First come named moves, each a turn or a mirror, each shown by rows before and after it. For each pair of rows after them, which moves, in which order, take the first row to the second? The first pair is done for you.
q71 (before |-> after):
[-14.5   8.4 -26.4  -2.8  30.3 -23.0 -22.5 -30.2] |-> [-30.0  20.6  -6.5  -6.6  35.9 -15.3  23.5 -13.7]
[25.1  9.9  8.5 -3.2 -7.5 37.5 23.5 -2.8] |-> [ 38.1   0.4  -6.1  -0.2 -11.3  33.7  -9.1 -13.0]
[  8.1  12.7 -11.6  -2.0  36.8  29.0   1.3  28.1] |-> [ 15.9  10.0 -20.9  -1.7  37.0  25.5 -21.3  20.4]
q590 (before |-> after):
[-20.6 -20.5  -1.4   1.1 -14.9  -9.7  20.4   9.8] |-> [-30.3  -6.4  -6.0  -1.3   1.9 -17.0  10.7   5.2]
[ 22.5  17.9  20.0 -10.6  36.1  10.9   3.4  20.8] |-> [ 31.4   3.7  24.6 -10.2  24.7  19.9  11.9  21.0]
[ 34.8  16.5 -26.6  21.3 -41.5   4.1 -44.7  20.3] |-> [ 38.2 -38.3 -20.0  20.0 -45.0   9.2  15.1 -20.3]
[ 31.8 -11.3  33.1   7.6 -29.0  -1.1  10.3  11.0] |-> [  8.6 -15.0  21.4  -2.9   6.2 -19.8  32.1 -29.4]
q264 (before |-> after):
[37.6 28.7 10.7 -9.3 17.3 34.8 26.2  0.1] |-> [ 45.0  20.6  11.3 -13.0  21.7  31.3  13.6  -3.4]
[-37.7 -10.4   9.0  -4.8  -5.3   4.4  31.2  18.4] |-> [-39.6  23.8   0.8  -7.3  14.6   4.3  12.3  21.4]
[ 28.8  -7.2   4.0   0.4  11.0   9.3 -37.5   5.5] |-> [ 27.6 -33.9  11.5   2.5  -6.4  10.8 -16.0   5.2]
q241 (before |-> after):
[ 16.2 -30.3  22.5 -10.3  16.4  11.6  50.4  -2.8] |-> [20.4  0.5 21.7 -9.6 22.0 27.4 55.8  3.9]
[ 21.7   2.1  -7.3 -25.3   7.1   6.3 -31.0  -2.5] |-> [ 21.2  -6.1  -7.6 -27.7   8.0   0.8 -32.5  -5.0]
[-29.6  19.4 -18.6  12.2 -14.2  -3.4  -1.3   8.5] |-> [-32.3  -5.0 -18.0  11.2 -15.5 -14.5  -2.3   2.2]
[-12.3  -2.1  15.0   4.5   5.0 -25.7 -83.1  16.2] |-> [ -7.7  23.3  12.2   3.5  10.0 -14.1 -80.9  23.0]
q320 (before |-> after):
[-49.4  59.9 -20.5  11.8   8.4 -26.6  -6.4   0.8] |-> [-17.9  60.2 -37.6  21.7 -17.8  16.0  23.0 -31.1]
[ 16.0  14.9  29.2 -16.9  31.3   5.9   4.8  35.5] |-> [-24.0  19.2  18.5 -14.2  40.3 -12.5  15.9  21.6]
[ 33.4 -36.2  16.4  15.1 -10.9   7.5  18.1  -7.2] |-> [ 24.8 -33.4  30.4   8.7   5.0 -11.1  -3.6  18.5]
[-24.9  42.3   1.1  -4.5  16.6  -9.3 -24.5  -3.1] |-> [-24.9  39.5 -16.0   3.8   6.8   7.5  -6.0 -28.2]

Each pair is two moves apart.
[  0.2   5.3   0.3   3.7  -5.0  18.0  45.2 -10.8] |-> [ 14.4 -28.6 -16.2   5.0 -11.4   0.6  -4.3 -33.4] -> q241 then q71
[-31.2  19.4  11.1   1.2  10.3  -7.1  33.3  10.6] |-> [-26.9 -11.7   8.3  -4.6  25.9 -35.9   0.6  -5.1] -> q264 then q241
[ 20.8  14.6 -13.4   8.0  16.6  25.4 -14.6 -52.8] |-> [ 50.9  -6.2   9.0   3.8  10.1  27.5 -28.2 -25.5] -> q320 then q590
[  9.1   7.1 -38.5 -13.5  -2.4  -9.7  20.2 -32.6] |-> [ 27.3  20.2 -33.3  -7.4 -28.6   4.9 -11.5   8.9] -> q590 then q590
[ 53.0 -15.8 -20.1  -7.4  -9.7  34.0 -22.9   3.8] |-> [ 22.5 -53.6   8.9 -10.8 -10.7  23.0  36.0  13.0] -> q71 then q241
[-30.7  15.2  18.8  -9.6  28.8 -40.0 -26.4  30.4] |-> [-13.3 -39.1  27.5 -10.7  12.9 -45.6 -18.1  21.4] -> q264 then q264
[-50.4   4.7 -23.1  16.6 -46.2   2.5  22.3 -11.9] |-> [ -1.1  14.3 -24.9  16.4 -58.2  38.0  15.5 -13.2] -> q590 then q320
[-23.8  -3.5 -21.1  14.7 -40.1   9.6 -11.7  -3.7] |-> [-18.1  20.4 -24.9  13.7 -28.7  10.8 -23.8  -1.0] -> q241 then q264
[  0.8 -49.1  29.3  -9.3  16.3   0.3  62.5 -27.2] |-> [ -2.9  49.5  21.3  -3.0  17.0  -5.4 -46.3  52.5] -> q590 then q590
[ 26.9   6.1 -15.1   1.5 -12.6  49.2 -14.1 -31.3] |-> [-14.7   9.9  10.5 -10.1  25.0  -9.9 -56.1  19.2] -> q320 then q320
[-13.4   4.5  -7.4   5.9  14.4  12.8  44.8 -14.6] |-> [ -7.8  28.0 -29.3   8.9  21.5  -1.3 -28.4 -10.6] -> q590 then q71
[ 33.0  11.1 -10.4  -5.0  59.6  -6.8   2.3 -62.7] |-> [ 55.7 -36.8  10.7  -2.4  32.0   0.1  15.2 -54.5] -> q320 then q264
[ 20.5 -48.4 -17.5  -5.7   3.5  -7.4 -17.9 -27.6] |-> [-30.1  17.3   0.1 -17.1  44.4 -17.0  18.5  -0.1] -> q71 then q590
[ 19.0  28.6 -19.4  -0.4   1.4  16.2 -33.9  -2.7] |-> [ 30.6  -8.9  -1.1   4.6 -26.6  25.2 -22.8  14.2] -> q320 then q590
[33.2  5.6 18.4 -2.5  8.3 32.6 19.6  2.8] |-> [15.2 32.6  7.2 -7.0 39.0 13.2  4.3 -6.6] -> q590 then q590
[-13.8 -19.7   8.1 -18.4  30.4 -33.7 -22.4   4.8] |-> [ -2.5 -36.0  18.1  -8.1  -7.4 -18.4 -19.8  32.4] -> q590 then q264
[ 11.8 -20.4 -26.2  -5.6   7.1  -5.9 -28.4 -37.2] |-> [ 33.6  12.7 -18.7   1.1 -15.1  31.5 -23.2 -10.1] -> q241 then q590
[-53.0  28.5  -1.9 -10.6  29.9 -38.7 -10.3   6.6] |-> [-40.3  16.9 -31.1   1.3  -1.3  -2.2  33.1 -48.0] -> q241 then q320
[-14.8  21.9  -6.2  13.7  -6.6  25.9  37.0 -22.4] |-> [  5.4  14.5 -27.7  18.7 -12.8  16.3 -22.3 -32.8] -> q71 then q590
[-14.3 -58.8  10.8   5.8   0.8 -35.7 -14.8  28.2] |-> [-25.6 -41.5   6.1   1.9  16.6 -45.2 -28.0  29.7] -> q590 then q590
